Each run below is a few steps of one of 4 hidden systems, one row a step.
In the rows, 128 means zero.
trace 1, R:
[[ 90  67 193 127  69  97 139 136 212 165  93 103  87 135 175  92  81 119
  116 139 162  83 116  75  95 156 184 135]
 [109  85 207  99 109 106 140 144 222 155 100 118  92 115 157 123  74 158
  124 123 139 134 125 142  97 153 158 117]
 [132 116 193  82 148 125 146 145 210 142 111 140 113 116 153 139  73 177
  131 124 118 167 116 196 109 164 129 121]
 [147 152 160  60 170 142 151 130 191 129 122 154 132 111 128 136  91 190
  144 130 106 183 135 231 129 157 102 121]
 [159 177 143  74 184 138 137 134 154 114 125 158 147 100 112 147 106 183
  137 117  90 200 123 231 136 149  88 119]
 [164 197 122  80 192 149 124 133 122 108 132 149 151 100  94 148 134 186
  133 125  97 188 125 219 144 124  80 110]
 [165 197 109  91 178 157 121 115  85 102 145 141 158 109  82 149 145 160
  127 121 100 170 120 177 148 121  87 106]
 [159 180  95 112 157 144 111 114  67 109 128 139 153 116  87 133 162 121
  123 130 117 144 124 138 142 119  96 114]
 [148 155  99 124 130 137 110 106  67 112 139 123 142 116 102 114 172  96
  134 130 138 122 127  95 153 108 109 119]]
trace 2, C, 9 rows:
[[ 76  92 196 110  84 107 120 135 150 159  61  89 100 159 133 101  97 141
   68 174 153  50  91  63  96 138 174 128]
 [ 84 116 167 109  91 123 127 129 128 148  52  84 123 149 101 128  95 158
   61 170 126  63  89 110 100 123 174 123]
 [ 91 141 122 104  93 141 138 126 116 130  62  98 139 142  89 142  88 168
   66 152 111  67  96 164 112 116 164 147]
 [100 161  90 102 119 162 153 115  99 131  84 124 153 143  85 151  95 165
   95 133  97  94 116 188 132 117 149 152]
 [107 169  70 113 126 168 153 102  93 118 110 138 163 132 103 152 110 152
  103 123  93 121 137 192 146 112 129 147]
 [137 168  68 111 130 161 148 104 109 111 135 152 153 112 102 148 115 133
  136 106 101 139 147 196 147 113 116 146]
 [146 158  80 110 141 154 148 107 123 105 155 157 140  98 127 137 125 116
  164  98 107 157 159 179 148 117 115 138]
 [154 143  94 120 134 147 146 112 133 115 153 152 140  96 143 130 132 106
  171  93 116 171 154 164 146 128 102 136]
 [148 135 108 122 140 137 137 109 148 114 167 156 130 103 148 113 133  99
  166 104 125 173 152 137 155 131 106 134]]
trace 3, Q:
[[108 131 175 114  93 118  92 125  95 132  71  86 125 145  94 121 128 145
   67 171 142  65  84  84 104 123 162  99]
 [101 142 167  95 118 128 110 126 112 143  60  95 133 150  91 135 106 174
   60 165 119  87  87 139 108 124 146 103]
 [110 150 155  82 140 146 135 128 121 146  72 120 146 140  86 141  99 185
   72 154 106 103  93 184 121 131 139 131]
 [111 152 140  82 146 150 154 132 144 138  90 126 150 139 100 141  86 189
  104 140 103 127 119 211 125 135 127 139]
 [123 151 134  84 140 155 162 126 163 129 115 149 145 116 122 143  83 180
  137 122 101 153 129 225 130 141 121 144]
 [134 141 112 105 142 144 164 122 178 128 131 160 127 105 140 137  95 156
  153 111 110 168 140 209 137 137 123 142]
 [130 130 115 108 140 131 166 117 184 131 147 155 120 108 160 126 100 126
  170  97 122 178 159 176 139 133 122 145]
 [140 113 115 127 136 124 145 116 176 125 167 151 114 105 169 112 126  98
  191 100 125 164 162 131 136 148 121 140]
 [143  98 118 135 126 127 135 107 166 121 176 149 107 102 172 103 141  79
  183  96 146 160 159  95 138 135 125 128]]
trace 4, Y (9 x 28):
[[179 131 177 101 222 107 118 121 168 113 185 172 126 101 167 105 158 132
  183 110 130 242 145 135 141 165  60  89]
 [154 107 205 103 192 101 128 133 206 135 167 159 106 102 182 103 135 134
  181 105 135 220 137 127 130 181  92  90]
 [137  87 211 105 150  96 133 150 226 144 147 144  97 113 182 112 107 140
  157 114 141 185 131 121 105 170 126  98]
 [115  84 213 101 119  98 134 141 222 146 106 126  88 119 175 122  87 144
  127 132 148 140 118 122 103 159 153 116]
 [ 87  82 173 113  91 116 135 132 197 156  93 105 101 138 149 122  83 144
  109 140 132 102 119 122 104 146 169 131]
 [ 82  97 148 127  84 130 138 128 162 153  83 108 120 147 131 130  76 147
   92 146 126  75 107 122 111 132 178 143]
 [ 76 114 118 132  79 139 142 124 132 138  85 103 128 143 109 140  84 143
   97 141 111  69 124 133 112 120 172 142]
 [ 85 141  87 134  88 154 143 111 104 129  87 110 139 134  99 141 100 132
   96 131 112  79 122 140 127 111 167 152]
 [102 152  69 135  97 164 149  99  85 126 115 128 153 130 102 130 119 123
  112 124 110  91 138 145 142 108 147 152]]

Which system made each of these runs?
trace 5 (5 x 28):
[[151 183 144  62 196 146 136 130 140 115 122 145 144 118  93 146 112 193
  136 129  95 191 125 236 139 144  82 118]
 [162 184 106  85 168 157 147 120 141 102 141 164 146  95 110 148 108 175
  157 107  90 192 145 244 149 141  97 121]
 [151 166  83  97 153 164 151 113 144 108 147 155 152  92 126 153 112 146
  167  96  94 187 152 220 151 128 101 138]
 [144 142  68 123 140 150 160 110 148 120 159 160 142  96 136 138 115 110
  177  91 115 160 166 183 149 119 111 156]
 [135 124  62 130 121 145 148 100 147 125 157 145 123 101 154 117 117  77
  179  94 128 148 164 144 143 113 126 153]]

Q
trace 6:
[[ 74  90 113 148  65 138 158 121 154 138  95 108 119 140 139 130  84 114
  105 130 119  67 144 122 119 114 182 160]
 [ 75 108 138 119  89 135 153 124 163 147  85 113 122 141 127 133  75 150
   90 137 116  78 121 145 110 125 180 152]
 [ 90 126 153 105 122 137 150 137 155 144  73 115 127 138 110 141  84 175
   85 143 110  98 116 171 109 137 162 142]
 [103 146 165  83 148 138 135 139 149 145  92 120 134 138 104 140  94 191
   85 146 104 118  99 187 111 144 131 125]
 [130 154 162  77 166 130 125 134 130 139  97 130 142 133  97 139 121 193
   88 149 110 150 106 184 119 146 106 112]]

R
trace 7 (5 x 28):
[[159 121 200  82 172 108 124 143 186 136 120 140 106 111 152 122 115 167
  132 132 137 183  99 158 120 163 101  86]
 [137 118 203  78 150 109 127 148 189 133 112 134 124 112 139 134  99 173
  117 135 126 165 105 172 108 161 120 108]
 [121 117 174  90 134 124 145 131 183 140 101 133 120 118 138 138  82 158
  118 130 114 143 113 178 116 157 146 120]
 [ 95 122 146 109 108 137 155 130 173 141  96 127 125 124 129 134  79 154
  117 127 116 120 123 172 117 141 152 139]
 [ 90 129 107 123  98 146 154 115 153 135 105 121 126 127 120 136  85 150
  113 128 105  95 129 176 129 121 155 155]]

Y
trace 8, 5 rows:
[[125 158 150  79 151 151 165 129 181 132 109 149 146 116 123 147  71 185
  133 119  90 162 132 234 128 157 124 149]
 [142 138 133  83 157 141 168 128 194 131 142 166 130 103 154 134  85 165
  169 102 108 183 140 220 138 145 107 142]
 [137 124 120 116 162 138 162 122 193 124 156 170 127 102 164 124 106 135
  174  86 118 188 157 185 138 153 106 146]
 [144 102 104 132 145 125 148 118 180 122 177 164 121 106 174 111 128 103
  192  86 128 184 162 135 141 150 109 136]
 [147 105 110 145 136 115 128 111 151 114 181 160 108 101 178 101 146  78
  194  94 139 174 171  93 144 142 111 122]]

Q
